(in the rows, 128 means zero)
One turn moves every row onto another: examples first, then more rows asked
Z_530: [129 162 127 75 123 159 127 137 156 95 123 148 95 167 120 114 130 130 135 128 104 95 152 125 137 186 147 137 133 146 151 120 144 101 163 125 152 132 173 127 116]
Z_803: [128 160 131 73 126 154 140 138 151 109 117 157 92 167 131 112 128 130 143 123 103 101 151 117 125 181 144 138 132 141 156 124 150 90 168 131 158 139 178 120 110]
Z_408: [155 114 118 88 129 117 146 143 142 131 127 132 116 145 152 110 107 129 154 146 127 114 112 111 136 100 159 135 141 129 113 132 140 93 98 81 147 117 148 68 122]
Z_864: [124 162 136 73 130 157 145 131 161 102 110 146 102 167 118 114 130 130 143 122 107 101 141 122 138 175 154 128 119 146 156 119 153 100 171 137 154 135 173 126 110]
Z_902: [104 137 105 105 144 174 136 139 159 95 98 164 122 136 115 128 145 125 123 130 91 119 126 141 131 151 118 144 157 142 122 95 165 88 130 136 154 153 184 81 109]
Z_713: [143 125 113 93 148 152 160 130 131 162 89 136 121 129 142 104 106 122 151 155 119 140 104 130 131 116 147 171 133 143 111 110 122 83 106 96 149 99 157 100 119]
Z_90: [132 157 116 94 137 149 178 154 151 138 124 147 117 114 126 84 120 149 150 152 145 111 102 117 145 123 135 161 146 136 135 105 131 84 106 89 152 130 153 77 131]
Z_108: [147 141 116 82 138 130 107 128 151 97 118 117 94 161 115 115 118 145 149 141 123 103 156 114 128 162 159 112 93 119 108 126 170 120 129 139 157 122 129 114 119]
Z_543: [118 126 106 92 166 164 102 138 146 124 81 129 116 142 105 128 128 124 128 138 92 127 137 138 162 139 127 123 114 113 79 112 173 111 109 144 155 129 146 90 95]
Z_818: [162 135 137 76 130 142 137 142 134 161 131 152 116 150 136 112 100 120 150 132 128 99 123 104 158 119 143 167 145 125 124 104 118 100 118 74 150 117 159 109 137]
Z_115: [140 131 109 85 151 153 155 130 129 153 99 145 125 127 140 102 103 116 151 152 126 139 97 121 135 120 135 174 127 142 106 110 120 84 108 88 156 98 155 104 121]
Z_632: [105 141 101 105 145 179 121 137 168 92 102 157 118 143 105 120 147 133 120 132 95 117 119 151 137 162 119 149 159 149 124 100 163 92 130 131 157 148 170 87 106]
Z_535: [113 127 98 92 167 155 97 129 143 119 84 131 117 145 107 124 123 132 127 141 92 131 137 143 146 149 120 134 115 117 77 117 162 111 107 141 156 122 127 96 100]
Z_895: [155 119 112 90 125 118 141 141 149 126 126 139 116 139 152 104 104 122 152 144 133 121 100 111 135 106 156 139 128 132 111 124 140 102 90 80 144 114 153 73 131]
Z_666: [140 150 113 87 134 149 167 147 151 130 128 153 117 117 121 85 113 143 145 141 150 113 95 112 147 123 134 169 151 130 134 107 135 88 111 81 157 130 152 74 132]
Z_184: [114 130 103 88 169 158 108 136 137 134 89 136 116 139 117 126 123 136 128 144 86 126 139 137 143 142 119 132 110 109 71 114 174 115 106 140 147 132 139 89 102]
Z_469: [101 141 106 101 145 177 131 140 167 102 97 153 126 150 113 124 150 119 126 129 90 118 112 141 147 162 131 134 151 151 126 104 167 87 133 137 156 151 182 85 98]
Z_936: [141 147 129 75 147 140 117 131 152 108 109 120 92 157 110 113 119 148 150 139 123 103 154 115 143 148 157 106 83 115 112 126 182 120 134 137 162 129 133 113 107]
Z_301: [149 144 132 82 145 127 121 131 152 107 119 120 89 152 116 110 109 150 155 141 122 111 157 113 124 155 159 115 93 106 105 123 177 117 138 143 151 127 137 112 119]
Z_324: [162 132 138 76 141 149 146 150 130 160 128 146 120 143 134 113 108 129 160 130 129 89 129 105 156 117 137 159 148 127 128 104 113 101 126 82 151 119 156 105 137]

Z_184 moves to Z_301
Z_864 moves to Z_469
Z_818 moves to Z_666
And these:
Z_530 moves to Z_632
Z_324 moves to Z_90

One turn moves every row onto another: examples first, then more rows asked
Z_78: [98 132 104 127 124 139 109 101 136 130 142 135 142 125 120 110 122 144 141 152 123 82 154 114 119 137 132 133 135 135 151 147 126 118 145 144 125 121 138 119 113 119 143 107 141 149 152 141 152 117 129 146 134 105 110 170]
Z_130: [95 118 118 137 160 135 118 147 148 147 151 134 123 156 121 121 134 111 126 145 116 158 133 122 141 123 118 111 115 133 138 115 142 106 120 141 152 161 116 142 135 148 108 120 112 110 98 122 128 140 96 129 125 123 113 120]
Z_344: [132 132 116 127 109 119 131 111 130 145 102 112 122 115 141 136 142 83 129 117 122 158 103 121 126 146 95 115 155 149 118 141 119 112 106 99 141 139 119 125 98 123 147 130 125 131 150 104 134 126 140 99 135 132 147 112]
Z_439: [154 128 139 150 108 140 134 104 116 123 97 154 152 116 133 154 122 127 159 157 145 123 112 155 136 123 133 125 132 110 136 111 133 142 121 129 140 108 118 122 132 121 142 143 109 157 163 131 150 129 139 106 128 139 137 85]
Z_466: [135 131 129 128 101 111 136 126 112 129 102 103 130 115 136 129 137 91 136 114 121 149 107 135 117 128 100 119 155 148 112 151 108 119 106 106 157 136 104 128 96 123 152 135 125 128 159 111 128 110 143 112 139 116 160 126]
Z_519: [141 125 132 144 124 139 152 115 111 115 109 155 137 117 132 144 125 138 177 156 136 148 116 129 126 133 121 119 111 95 141 110 130 140 123 135 123 123 115 122 128 119 149 152 112 165 157 129 147 134 120 100 130 152 132 86]
Z_88: [121 104 132 118 119 130 126 168 120 105 120 120 136 133 142 132 119 136 120 110 138 105 134 120 138 110 150 142 102 116 77 139 130 140 121 153 127 134 148 133 107 116 125 135 150 124 114 154 108 139 130 149 130 131 162 135]
Z_71: [134 128 123 123 101 119 136 119 126 149 92 113 120 116 147 137 136 101 135 114 124 156 102 120 130 132 96 123 165 145 112 147 115 107 101 102 149 137 113 124 99 116 147 126 120 125 148 105 131 122 147 99 132 132 148 117]
Z_706: [126 131 116 122 111 109 145 130 120 128 107 107 115 118 135 124 142 101 144 113 112 175 106 119 114 139 87 120 144 138 119 145 115 118 108 105 140 150 108 127 93 119 146 129 124 129 154 110 128 113 130 100 140 126 155 122]
Z_337: [121 118 136 111 121 127 118 143 118 98 129 126 133 123 119 116 130 109 118 114 122 108 132 151 136 122 144 136 109 122 90 128 128 147 125 149 121 147 180 143 102 120 128 140 156 128 132 152 110 147 111 141 117 128 148 136]
Z_771: [124 109 125 113 111 133 119 135 133 108 125 138 144 130 130 130 113 122 112 126 139 107 125 145 142 124 136 141 123 122 72 133 130 122 114 142 123 144 180 141 96 118 132 140 158 121 137 158 126 164 123 138 114 142 134 124]
Z_507: [98 129 105 126 128 146 108 93 148 148 127 141 113 123 135 112 128 143 139 142 117 90 157 100 133 136 140 133 137 129 159 134 135 118 151 137 116 115 148 111 119 117 130 102 132 150 138 132 146 123 132 124 123 120 106 162]
Z_608: [92 134 103 124 137 139 116 103 138 130 142 142 115 125 120 100 130 144 147 147 110 102 158 103 117 138 131 129 126 122 160 137 125 126 150 144 112 127 144 117 120 120 134 110 133 151 146 136 140 122 119 130 132 111 110 170]
Z_637: [135 104 128 113 117 140 110 147 140 125 105 134 131 135 148 143 128 123 105 111 139 95 130 127 156 123 154 142 115 124 85 128 145 140 123 143 118 127 166 131 108 119 115 133 155 134 112 145 113 145 138 134 121 145 158 125]
Z_937: [111 119 132 143 151 126 105 161 126 141 150 126 141 155 125 122 126 106 124 138 125 135 140 131 135 107 129 109 123 133 133 128 124 113 127 141 173 143 111 143 149 146 121 123 109 91 99 127 123 132 111 145 120 112 119 135]
Z_117: [104 121 131 142 150 129 100 148 132 139 150 124 147 155 109 120 129 108 122 144 118 132 138 146 136 111 127 109 125 139 131 124 131 113 122 143 172 153 115 148 139 148 114 120 114 98 108 130 130 123 103 148 128 103 122 131]
Z_185: [145 128 134 141 121 137 149 116 111 122 100 159 126 116 134 138 122 143 178 148 129 147 115 141 127 122 127 130 118 93 146 103 130 144 129 136 124 125 123 121 129 120 142 143 98 162 155 128 137 131 124 97 125 148 133 86]
Z_506: [152 135 146 149 122 129 140 125 91 114 113 146 144 106 124 134 128 126 174 149 138 129 123 148 119 120 135 121 121 98 148 113 111 154 134 134 139 111 115 125 135 121 155 154 106 153 159 128 135 123 125 116 127 136 138 101]
Z_243: [96 118 121 134 152 129 120 151 138 151 142 142 118 159 129 122 119 123 129 140 115 154 137 123 140 107 118 117 129 125 132 120 136 94 118 140 163 158 121 145 136 141 111 112 105 97 97 126 125 139 98 125 118 123 110 120]
Z_817: [142 135 127 125 108 107 129 127 110 133 101 103 126 111 136 132 144 83 133 110 124 149 110 126 123 140 104 116 151 147 118 149 105 127 112 104 146 129 107 125 104 123 158 129 125 126 151 103 126 115 142 111 133 125 159 131]
Z_355: [147 131 140 151 121 133 144 126 102 103 108 145 151 114 120 143 128 130 170 154 137 127 121 150 125 124 132 119 108 104 142 115 123 155 128 136 141 117 105 125 133 121 150 155 110 159 159 130 139 112 125 123 136 133 145 96]
Z_69: [114 114 126 139 145 140 99 138 149 163 143 135 143 152 130 137 128 96 115 144 130 130 131 129 153 121 129 112 133 144 130 125 136 99 122 129 165 140 123 137 142 147 115 117 121 96 95 124 139 147 114 133 119 130 106 120]
Z_494: [129 131 120 121 116 110 143 136 115 135 101 107 108 114 143 123 138 101 147 106 113 168 113 108 122 135 97 117 147 135 122 140 110 119 113 106 140 143 107 127 101 116 149 130 116 130 145 103 122 118 132 99 137 128 154 124]
Z_688: [104 116 125 141 138 137 108 136 151 157 138 144 144 157 125 133 116 114 116 150 129 129 126 142 149 113 123 116 148 142 125 123 143 92 113 137 172 148 125 143 133 143 106 112 112 97 104 129 138 142 115 133 120 123 107 119]
Z_636: [120 112 126 102 125 137 121 143 138 116 115 133 107 132 134 127 135 120 117 109 119 122 129 129 145 127 145 140 105 116 100 115 144 147 128 145 104 146 176 137 103 121 113 133 148 137 117 148 108 146 115 123 113 147 155 122]
Z_565: [154 126 136 151 115 142 133 105 108 123 109 154 152 113 135 153 121 119 165 158 150 122 119 143 131 135 131 120 127 102 136 113 123 139 125 125 134 110 122 122 130 122 156 152 115 154 161 127 150 138 132 110 121 149 119 89]
Z_98: [106 128 112 132 124 139 106 109 132 141 121 136 125 126 132 114 123 153 140 143 115 78 156 107 128 127 143 137 138 134 156 141 125 124 148 144 130 109 137 113 128 120 130 101 131 146 138 132 143 110 142 142 129 106 118 172]
Z_325: [93 126 102 125 128 141 124 115 139 129 127 142 119 135 131 112 119 174 147 141 112 97 156 98 119 125 131 136 129 124 152 142 127 117 143 151 121 123 126 113 123 114 128 101 128 153 137 136 140 106 132 134 141 105 123 168]
Z_661: [111 102 118 113 121 137 140 154 132 104 126 133 128 134 141 129 111 147 127 118 133 124 127 119 136 118 132 144 108 104 78 135 132 122 116 152 114 151 161 133 95 110 126 141 155 129 123 160 120 159 116 131 129 139 145 125]
Z_311: [91 125 96 130 123 147 116 98 150 136 135 143 132 133 131 117 112 162 143 154 124 94 147 103 122 134 129 138 136 131 148 143 135 105 136 144 120 127 134 114 112 113 130 102 134 152 147 140 153 121 129 131 140 110 110 160]

Z_494 moves to Z_817
Z_636 moves to Z_337
Z_311 moves to Z_325
And these:
Z_69 moves to Z_130
Z_506 moves to Z_565

